(in the rows, 128 means zero)
Where one turn sends some rows of the set: a few examples, then the rows asked
donom: [152  97 115 117 103 131 138 111 176 119 120 138 124 120 145 131 104 154
  87 110 139 148 120 111 134 126 152 106 144 175 118 135]
Lipe: [111 122 165 142 106 122 109 138 126 121  98 110 162 121 109 141 132 111
 141 136 150 113 150 123 143 118 108 151 126 180 144 124]
nuzig: [121 143  98 119 122  95 120 108 134 121 120 137 134 131 149 110 100 153
 130 114 116 134 114  76 116 125 165 171 120 158 120  95]
bip: [143 123 137 111 112 137 129  86 172 111 122 117 141 115 130 127 102 132
 126  74 156 110 129 135  94 144 125 179 133 152 114 111]
zito: [141 131 156 104 117 148 126 104 169 102 125  91 144 127 120 126 111 125
 113  86 149 117 142 131 102 148 122 157 134 181 122 100]
Far: [139 128 139 116 147 157 103 130 139 150 137 128 154 153 100 114 126  69
 117 114 148 124 148 146  92 140 111 126 132 125 157 113]
dek: [141 124 107 134 121 141 144 104 167 134 124 128 123 121 145 134 125 156
  74 129 129 128 127 114 140 139 153  80 137 154 113 131]
semup: [121 125 137 134 131 117 107 111 122 101  97 117 150 126 101 156 129 118
 174 144 139 122 130 111 122 127 115 138 149 180 138 118]
teg: [120 102 151 122 136 176 100 131 132 135 137 109 147 138 108 105 121  84
  96 104 160 113 132 152 120 123 122 104 124 140 150 112]
zaka: [120 117 167 116 109  97 116 118 113 129  89 124 148 127 113 142 139 123
 159 130 137 115 149 115 120 114 112 142 126 181 125 114]
vusi: [ 97 157 123 143 112 111 158 109 140 125 136 140 122 171  90 129 140 109
 102 110 129 126 152 124  92 110 180 159 129 126 145 121]
Domu: [107 148 117 152 122 121 158 127 141 108 158 141 119 144  81 105 114  92
 116 112 129 123 133 125  98 104 186 146 151 119 144 118]
vig: [ 82 140 117 128 101 114 162 123 134 123 141 131 122 159 106 126 131 112
 106 107 133 135 154 144  58 100 165 137 163 131 137 113]
Sudu: [ 88 134  82 108 130 152 148 127 125 127 126 121 167 161 140 118 124 124
 122 129 121 149 130 164 114 133  92 124 126 130 113 163]
Radu: [ 82 148  92 119 129 151 154 148 129 109 130 124 143 154 130 120 121 107
 146 121 123 142 125 162 112 140  93 137 112 118 114 157]
mapuz: [149  95 117 154 118 141 158 120 170 149 125 116 115 145 134 142 129 164
 100 124 126 131 125 118 116 122 157  89 134 155 131 120]
sufa: [118 134 118  99 126 159 114  90 170 111 116 105 160 101 135 123 120 136
 124  95 150  91 134 129  98 139 112 150 125 168 124 108]
puru: [100 156 122 131 110 119 153 114 145 123 142 153 107 148  82 105  97 121
 120 114 118 128 157 122  96 102 193 142 141 122 133 129]
Fuvun: [113 132 149 152 123 107 107 118 117 113 105 141 144 123 106 134 138 110
 154 145 138 118 163 111 135 134 109 138 150 182 128 123]
gofef: [117 140  80  96 115 101 140 111 146 125 121 142 134 120 142 111  90 157
 148 133  99 117 124  95 110  93 150 161 120 138 114 119]
kebep: [133 108 102 145 109 136 130 123 148 138 132 123 119 106 146 119 118 181
  92 119 140 126 127 106 133 132 160  90 142 156 126 128]
Zuvaf: [135 105 116 130 104 149 130 116 162 139 130 141 126 112 153 132 112 163
  87 116 129 153 111 117 122 119 165  93 157 150 123 108]
fid: [113 129  87 122 101 116 121 104 158 116 140 168 128 134 133  95 100 134
 125 105 133 144 104 118 119 123 142 185 126 154 108  99]
Sez: [101 161 121 123 108 107 149 122 142 129 140 146 116 141  89 109 122  99
 105 105 116 123 134 147  91 114 180 156 155 112 152 117]
vuman: [115 138 110 121 139 119 108 165 110 157 137 132 140 157 115  92 104  99
 132 156 113 146 120  98 120 104 151 105 119 130 153 119]
Toda: [130 123 150 160 149  97 127 116 121 114 101 127 144 112  94 136 135 130
 151 144 128 112 128 122 156 126 115 130 128 167 128 121]
lona: [ 88 161 105 109 135 119 145 139 118 108 120 122 162 124 122 111 117 126
 127 124 127 148 118 170 111 140  88 120 140 126 103 150]
Bibaf: [105 143 129 137 126  98 166 120 132 142 139 138 110 150 105 112 127  90
  87 106 112 133 143 137  89 103 183 152 143 131 134 121]
Zuveg: [111 125  93 123 131 130 106 131 120 160 147 150 121 160 127  88  95 114
 102 150  98 134 120 125 124  90 146 117 111 116 144 111]
mari: [103 127  95 105 128 149 157 137 134 138 124  99 167 148 125 103 119 112
 144 122 129 125 129 180 118 146 118 125 112 119  98 150]
kodu: [120 141  98 137 121 105 115 135 115 161 130 146 150 152 118  93  86 107
 139 154 105 148 120 114 112  95 157 117 120 118 151 138]
zupa: [118 131  92 110 100 109 131  96 148 101 116 140 146 130 126 114  82 169
 120 122 113 127 120 101 110 104 155 166 124 139  96 107]
Tasib: [144 119 128 133 115 130 135 117 162 155 121 129 113 124 135 128 131 167
  86 122 151 122 125  94 128 125 156  91 154 156 106 135]
tef: [ 87 151 127 133 122 121 175 113 143 123 135 149 114 161 112 122 133 102
  90 102 127 118 128 118  83  98 181 142 143 117 142 138]
voma: [110 138  94  89 148 151 152 145 124 128 113 116 166 138 108 110 120 126
 136 129 110 131 119 170 114 144  97 134 109 128 121 152]
Voges: [117 125 133 117 117 165 114 108 148 110 132  99 155 115 140 130 139 115
  86  85 141 121 112 107  98 126 120 159 118 168 139 100]
Folud: [123 113 132 133 127 115 107 122 115 116 109 120 133 116 104 149 139 108
 166 147 145 117 148 121 149 128 106 132 140 177 108 120]
bapa: [104 149  99  98 141 155 154 142 113 134 122  97 177 149 123 122 101 105
 129 133 116 141 133 155 119 132 121 118 122 102 114 156]
lege: [ 93 144 108  99 139 155 158 143 150 125 116 133 157 153 116 117 120 125
 128 129 124 139 128 172 105 127  84 127 111 113 114 141]
Givo: [146 120 118 123 109 139 137 120 159 120 132 141 119 118 143 132 107 171
  85 121 129 146 106  94 123 106 136  84 146 155 128 131]
duri: [124 116 142 112 142 161 123 144 130 147 139 115 160 132 114 101 120  82
 117 119 141 119 159 149 123 121 117  93 120 143 173 119]
siz: [130 134  87  98 140 120 109 111 122 160 133 168 127 153 120  88  98 110
 155 153 103 110 129 132 123 114 151 118 134 120 125 121]
mugak: [124 116 161 143 127 129 105 126 118 125  98 121 150 121 103 146 134 130
 163 143 131 123 134 114 119 119 126 150 126 195 130 109]
zudeg: [137 143 147 104 147 160  98 140 120 160 128 112 154 140 121 116 140 101
 123 126 127  93 147 111  97 134 130 100 118 125 158 118]

Radu goes to tef
Givo goes to zaka
fid goes to Voges
And these:
vuman goes to gofef
Zuveg goes to nuzig
semup goes to lege
voma goes to Sez
Fuvun goes to Sudu
duri goes to kodu
mapuz goes to Toda
bapa goes to puru

